In the data rows, the value 128 means zero.
Here are some points, one per row:
110,080,178,107,059,122,088,119,093,120,164,099,082,127,092,183,126,113,179,141,133,063,074,133,134,155,099,103,143,121,143,119,087,146,129,113,145,130,095,129,197,118,019,116,141,087,144,085,113,130,138,137,139,154,165,115,146,166,143,136,200,171,133,103
103,071,097,142,121,093,096,149,218,184,112,149,107,170,081,195,178,048,151,136,104,072,150,158,148,169,140,074,127,073,106,091,144,138,124,112,129,124,160,044,211,135,050,094,121,168,098,125,125,113,145,064,158,130,152,144,161,114,152,146,151,106,131,106
155,156,123,135,132,054,069,170,222,194,170,131,132,154,131,089,149,168,075,124,114,153,129,086,100,138,095,120,109,101,094,093,105,128,150,153,172,096,120,059,089,109,192,131,149,150,122,146,145,094,155,059,102,138,150,110,151,107,073,153,194,159,136,057
130,106,158,146,107,165,170,129,169,179,118,134,118,101,135,162,174,140,129,083,169,155,135,105,118,066,163,105,128,144,131,168,096,060,122,156,079,106,132,116,181,163,109,138,130,148,110,121,123,116,099,096,086,153,044,126,133,103,142,151,035,095,134,183
071,123,125,126,127,144,160,109,087,079,104,129,189,142,159,142,113,107,115,110,101,131,165,197,157,210,138,164,138,129,156,134,115,228,157,038,137,138,132,147,132,149,173,147,135,082,140,144,161,148,095,143,135,134,063,145,127,203,146,123,098,141,115,127
110,000,176,072,015,140,120,119,198,208,133,128,076,111,083,212,162,074,221,149,115,039,112,185,120,139,112,105,122,153,082,117,128,183,153,062,138,101,138,049,246,108,000,165,139,064,163,000,085,075,149,066,122,180,124,079,129,171,141,142,113,138,133,125
096,167,130,114,191,147,085,097,076,101,087,116,145,049,102,100,090,191,131,159,121,119,125,138,247,121,125,149,205,249,154,119,184,125,146,132,000,166,119,164,098,165,144,122,081,134,152,159,160,157,061,129,124,151,141,113,075,139,159,101,125,152,021,163
093,201,117,135,178,189,120,154,231,196,150,117,174,141,127,091,154,109,109,086,148,173,118,143,114,119,113,081,139,100,081,096,084,120,088,145,184,105,137,040,077,158,163,123,154,128,092,144,115,102,141,078,107,107,144,135,147,122,144,159,138,097,134,094
100,165,147,064,164,136,202,089,153,148,165,173,174,183,147,085,155,161,078,088,112,178,182,200,059,168,212,102,091,023,112,176,095,244,165,053,220,111,159,106,104,106,184,163,141,092,151,161,120,087,134,106,084,104,101,110,104,205,091,151,081,148,209,219
131,100,129,083,136,098,073,172,000,000,158,115,130,133,136,154,071,111,122,122,157,141,094,125,148,106,088,155,085,115,198,066,115,125,093,112,091,166,110,220,173,115,105,128,138,120,124,086,164,171,132,222,114,119,186,169,071,115,155,102,176,101,136,084
116,150,133,143,153,075,042,205,165,181,138,083,139,140,192,064,168,156,108,107,123,164,098,147,110,171,091,145,135,106,118,032,137,172,147,100,135,119,090,103,096,107,167,160,149,116,163,159,093,113,130,109,159,102,183,124,166,183,121,146,182,135,148,069
109,171,110,140,101,114,132,133,126,113,098,131,168,051,174,114,150,090,143,138,122,143,126,101,136,143,126,141,068,129,070,105,090,144,149,126,105,130,112,102,152,122,204,130,143,134,069,192,147,124,129,158,122,106,163,115,114,145,177,108,142,079,125,127
169,181,099,123,181,193,154,035,091,122,124,129,173,123,160,065,086,155,087,158,132,174,126,092,162,074,171,119,141,163,118,204,104,093,086,149,113,092,146,131,058,133,190,126,114,192,105,175,140,110,179,133,132,087,083,106,095,080,179,107,038,129,118,199
099,107,112,119,118,102,111,195,173,140,121,088,152,170,120,091,170,127,161,121,093,147,120,124,132,171,137,117,100,147,086,115,107,135,166,113,140,096,124,095,106,125,142,136,161,133,141,136,121,131,107,093,152,108,155,165,119,135,116,172,147,131,140,039
071,165,081,077,144,141,142,116,145,169,117,146,100,080,117,100,139,177,082,132,061,148,109,240,156,255,102,115,141,188,101,140,163,255,180,050,077,109,141,103,086,144,181,171,103,034,230,179,099,129,123,132,109,107,112,176,141,227,162,127,115,224,096,128
132,115,128,126,138,107,047,199,057,098,092,119,152,109,095,131,089,132,143,136,117,112,107,143,154,127,087,108,180,168,190,103,160,158,142,120,112,161,110,163,106,117,113,148,101,121,118,111,163,174,148,169,176,150,191,164,108,126,121,092,164,148,114,048
093,114,110,123,098,099,101,183,128,132,153,105,110,126,158,124,123,154,135,111,133,131,098,149,132,114,072,113,153,127,137,059,138,122,124,147,138,108,069,166,111,142,141,132,129,109,126,128,144,111,126,146,150,128,198,102,105,150,124,120,158,128,096,092
176,171,110,102,182,075,041,174,085,137,111,126,166,102,150,115,154,197,081,125,118,144,078,161,119,074,067,095,107,134,104,094,140,117,106,104,132,132,107,112,119,118,140,127,147,067,167,138,082,101,108,105,158,112,170,105,125,105,146,155,124,143,133,074
121,121,107,158,128,092,089,164,129,104,042,098,131,067,108,130,120,089,089,172,151,147,137,120,237,134,152,135,209,245,149,106,154,136,128,108,008,159,123,140,140,177,167,146,063,113,154,159,134,109,082,137,149,111,178,087,131,143,184,120,163,128,047,097
136,092,163,153,084,108,115,119,131,144,106,124,069,126,110,162,109,163,171,111,141,082,109,138,108,091,124,166,093,141,200,119,150,155,159,144,131,110,131,166,169,139,094,115,147,130,100,083,142,140,129,095,121,114,148,126,163,126,105,115,125,128,156,151
202,124,124,141,118,138,225,063,077,077,146,146,131,148,126,135,144,104,151,086,155,112,129,111,131,067,169,114,147,110,094,177,121,101,094,204,150,136,174,109,172,090,127,123,155,165,102,145,135,114,152,148,121,160,094,141,123,053,097,117,076,081,157,167
090,143,157,158,135,149,145,093,150,131,137,136,095,149,137,160,136,090,126,145,102,152,154,155,136,210,172,127,121,118,108,180,131,151,150,073,113,115,123,120,114,124,110,176,160,087,174,123,175,153,153,118,105,106,132,116,147,189,063,126,112,181,083,142
189,149,135,145,119,159,208,066,151,123,146,157,137,143,125,142,130,131,117,076,171,132,186,078,090,078,164,112,089,121,122,162,162,046,134,164,140,160,158,148,143,137,136,116,132,186,101,124,142,152,118,156,093,086,079,126,173,059,152,098,082,069,110,202
153,103,077,153,096,187,177,100,151,135,126,188,148,123,130,139,151,096,149,139,144,134,154,093,172,087,172,144,154,138,115,186,148,056,108,170,103,114,118,101,119,144,119,096,115,151,095,111,148,120,116,095,120,117,097,138,152,117,130,185,112,108,146,188
135,113,135,146,108,092,116,159,215,184,123,092,119,163,137,180,190,104,159,119,173,122,177,106,113,115,132,117,083,068,100,116,116,135,126,127,147,069,104,065,142,124,145,105,114,145,139,141,098,115,130,111,152,147,153,111,153,159,127,157,152,118,166,072
124,120,103,147,179,176,198,073,082,096,195,174,128,183,092,097,095,132,120,115,136,097,148,138,067,101,170,114,082,022,152,205,087,099,110,146,191,168,177,123,093,107,142,112,183,115,119,127,105,126,197,145,146,143,049,111,118,109,092,115,054,111,198,239
174,080,150,103,063,107,146,171,100,111,123,124,099,125,094,154,117,119,157,148,109,080,139,101,117,139,112,139,149,130,100,149,136,137,126,107,147,122,113,177,214,110,064,137,165,151,138,073,131,106,124,161,133,170,097,140,107,115,131,088,142,158,132,109
122,115,118,158,104,085,077,163,044,075,112,097,089,138,098,148,071,127,126,107,124,127,125,092,070,118,144,179,112,088,147,073,137,071,144,152,174,148,131,162,119,173,147,128,165,182,116,157,173,179,105,179,102,121,145,183,100,103,123,071,118,074,141,091
133,106,122,157,116,168,153,138,118,133,148,150,123,167,149,150,124,113,112,130,129,122,127,123,099,139,159,164,116,108,143,141,100,061,117,178,214,149,134,151,142,094,093,107,120,153,075,111,103,189,148,127,135,137,129,139,134,101,099,099,161,117,148,106
129,183,088,136,156,200,161,073,134,146,175,128,123,194,163,081,129,151,099,133,144,152,135,077,089,077,135,147,086,055,162,193,149,086,129,163,180,137,141,156,059,090,174,107,154,133,107,195,118,097,153,097,108,129,076,128,125,104,089,125,104,113,185,188
133,197,093,075,187,106,114,158,136,139,127,086,134,112,186,099,130,121,133,122,125,157,058,200,095,125,102,103,124,139,147,100,130,153,149,021,136,157,119,126,100,119,165,144,121,040,175,130,121,138,121,127,159,131,168,053,168,163,149,149,167,124,152,130
154,153,125,111,148,110,148,184,048,039,105,115,146,068,169,068,092,112,100,134,139,165,127,138,201,112,134,155,203,234,117,136,131,137,115,152,031,143,130,165,082,159,127,089,081,125,074,121,123,137,098,187,129,115,115,177,112,121,162,092,156,123,095,107
159,132,168,156,179,099,135,133,155,165,087,126,131,126,117,122,105,161,117,158,130,117,122,089,123,120,101,136,130,162,150,114,138,076,120,169,120,133,122,136,075,119,181,131,108,142,125,186,124,163,144,109,130,072,101,141,132,094,092,119,130,144,096,119
137,048,172,133,059,134,088,130,120,143,158,095,077,144,068,170,108,092,167,082,113,059,099,097,086,137,109,126,093,077,127,111,103,138,103,141,177,133,110,112,198,114,030,139,125,128,138,041,127,123,142,122,118,172,160,109,112,110,089,178,107,143,137,160
100,153,125,121,141,111,086,129,143,092,137,137,164,157,103,145,113,125,163,139,139,105,138,124,096,157,120,127,118,106,111,105,132,150,131,125,122,121,117,160,159,138,108,127,105,109,134,107,091,100,137,171,129,139,114,123,123,136,113,125,123,148,150,117
119,134,130,096,156,144,133,080,172,181,161,110,133,119,122,120,178,150,100,168,149,144,098,127,127,130,084,114,146,121,114,122,132,100,094,130,117,094,092,108,057,106,109,084,132,175,141,125,107,108,141,093,152,136,148,077,162,093,088,139,160,154,119,134
112,106,123,161,100,166,166,072,084,063,136,141,106,136,109,135,083,119,147,146,117,141,178,099,092,129,133,171,123,093,147,181,103,105,118,169,182,169,160,196,134,114,099,092,132,145,169,129,166,184,148,176,113,124,080,172,095,124,084,090,111,168,141,138
158,135,135,135,153,148,193,055,127,154,124,156,123,094,157,103,142,151,106,154,118,141,147,053,137,058,152,100,143,153,113,215,162,095,069,203,113,112,167,094,155,116,133,113,123,138,081,090,105,108,074,164,111,128,054,116,112,076,147,164,102,103,122,200
150,166,143,143,137,142,193,092,105,099,052,168,121,089,162,099,112,160,124,169,143,134,158,075,170,118,142,150,168,204,191,132,147,088,116,143,082,139,162,180,058,142,157,129,075,169,116,144,108,165,092,137,095,142,109,161,135,085,168,138,096,086,043,160
128,121,162,152,108,103,100,159,143,110,140,150,106,142,100,164,089,100,137,142,095,114,129,157,119,126,097,169,119,119,127,066,158,144,149,145,109,143,114,175,134,150,107,148,067,158,132,112,147,110,117,123,171,148,170,141,126,143,145,115,183,117,144,066
These points spread out most along one direction. Take the direction at right angles to it along which they spread out most. Then take the direction at right angles to both along which they spread out most. Go by this last direction. Where along it does each point below lie, from 0 to 99? 50 is the average, and the first point above lies past it. One standard deviation of the points above along it is 16.
121,121,107,158,128,092,089,164,129,104,042,098,131,067,108,130,120,089,089,172,151,147,137,120,237,134,152,135,209,245,149,106,154,136,128,108,008,159,123,140,140,177,167,146,063,113,154,159,134,109,082,137,149,111,178,087,131,143,184,120,163,128,047,097 54
155,156,123,135,132,054,069,170,222,194,170,131,132,154,131,089,149,168,075,124,114,153,129,086,100,138,095,120,109,101,094,093,105,128,150,153,172,096,120,059,089,109,192,131,149,150,122,146,145,094,155,059,102,138,150,110,151,107,073,153,194,159,136,057 29
119,134,130,096,156,144,133,080,172,181,161,110,133,119,122,120,178,150,100,168,149,144,098,127,127,130,084,114,146,121,114,122,132,100,094,130,117,094,092,108,057,106,109,084,132,175,141,125,107,108,141,093,152,136,148,077,162,093,088,139,160,154,119,134 40
103,071,097,142,121,093,096,149,218,184,112,149,107,170,081,195,178,048,151,136,104,072,150,158,148,169,140,074,127,073,106,091,144,138,124,112,129,124,160,044,211,135,050,094,121,168,098,125,125,113,145,064,158,130,152,144,161,114,152,146,151,106,131,106 56
129,183,088,136,156,200,161,073,134,146,175,128,123,194,163,081,129,151,099,133,144,152,135,077,089,077,135,147,086,055,162,193,149,086,129,163,180,137,141,156,059,090,174,107,154,133,107,195,118,097,153,097,108,129,076,128,125,104,089,125,104,113,185,188 34
110,000,176,072,015,140,120,119,198,208,133,128,076,111,083,212,162,074,221,149,115,039,112,185,120,139,112,105,122,153,082,117,128,183,153,062,138,101,138,049,246,108,000,165,139,064,163,000,085,075,149,066,122,180,124,079,129,171,141,142,113,138,133,125 68
093,201,117,135,178,189,120,154,231,196,150,117,174,141,127,091,154,109,109,086,148,173,118,143,114,119,113,081,139,100,081,096,084,120,088,145,184,105,137,040,077,158,163,123,154,128,092,144,115,102,141,078,107,107,144,135,147,122,144,159,138,097,134,094 24
110,080,178,107,059,122,088,119,093,120,164,099,082,127,092,183,126,113,179,141,133,063,074,133,134,155,099,103,143,121,143,119,087,146,129,113,145,130,095,129,197,118,019,116,141,087,144,085,113,130,138,137,139,154,165,115,146,166,143,136,200,171,133,103 71
112,106,123,161,100,166,166,072,084,063,136,141,106,136,109,135,083,119,147,146,117,141,178,099,092,129,133,171,123,093,147,181,103,105,118,169,182,169,160,196,134,114,099,092,132,145,169,129,166,184,148,176,113,124,080,172,095,124,084,090,111,168,141,138 66
090,143,157,158,135,149,145,093,150,131,137,136,095,149,137,160,136,090,126,145,102,152,154,155,136,210,172,127,121,118,108,180,131,151,150,073,113,115,123,120,114,124,110,176,160,087,174,123,175,153,153,118,105,106,132,116,147,189,063,126,112,181,083,142 40
158,135,135,135,153,148,193,055,127,154,124,156,123,094,157,103,142,151,106,154,118,141,147,053,137,058,152,100,143,153,113,215,162,095,069,203,113,112,167,094,155,116,133,113,123,138,081,090,105,108,074,164,111,128,054,116,112,076,147,164,102,103,122,200 54
159,132,168,156,179,099,135,133,155,165,087,126,131,126,117,122,105,161,117,158,130,117,122,089,123,120,101,136,130,162,150,114,138,076,120,169,120,133,122,136,075,119,181,131,108,142,125,186,124,163,144,109,130,072,101,141,132,094,092,119,130,144,096,119 45
100,153,125,121,141,111,086,129,143,092,137,137,164,157,103,145,113,125,163,139,139,105,138,124,096,157,120,127,118,106,111,105,132,150,131,125,122,121,117,160,159,138,108,127,105,109,134,107,091,100,137,171,129,139,114,123,123,136,113,125,123,148,150,117 53
174,080,150,103,063,107,146,171,100,111,123,124,099,125,094,154,117,119,157,148,109,080,139,101,117,139,112,139,149,130,100,149,136,137,126,107,147,122,113,177,214,110,064,137,165,151,138,073,131,106,124,161,133,170,097,140,107,115,131,088,142,158,132,109 74
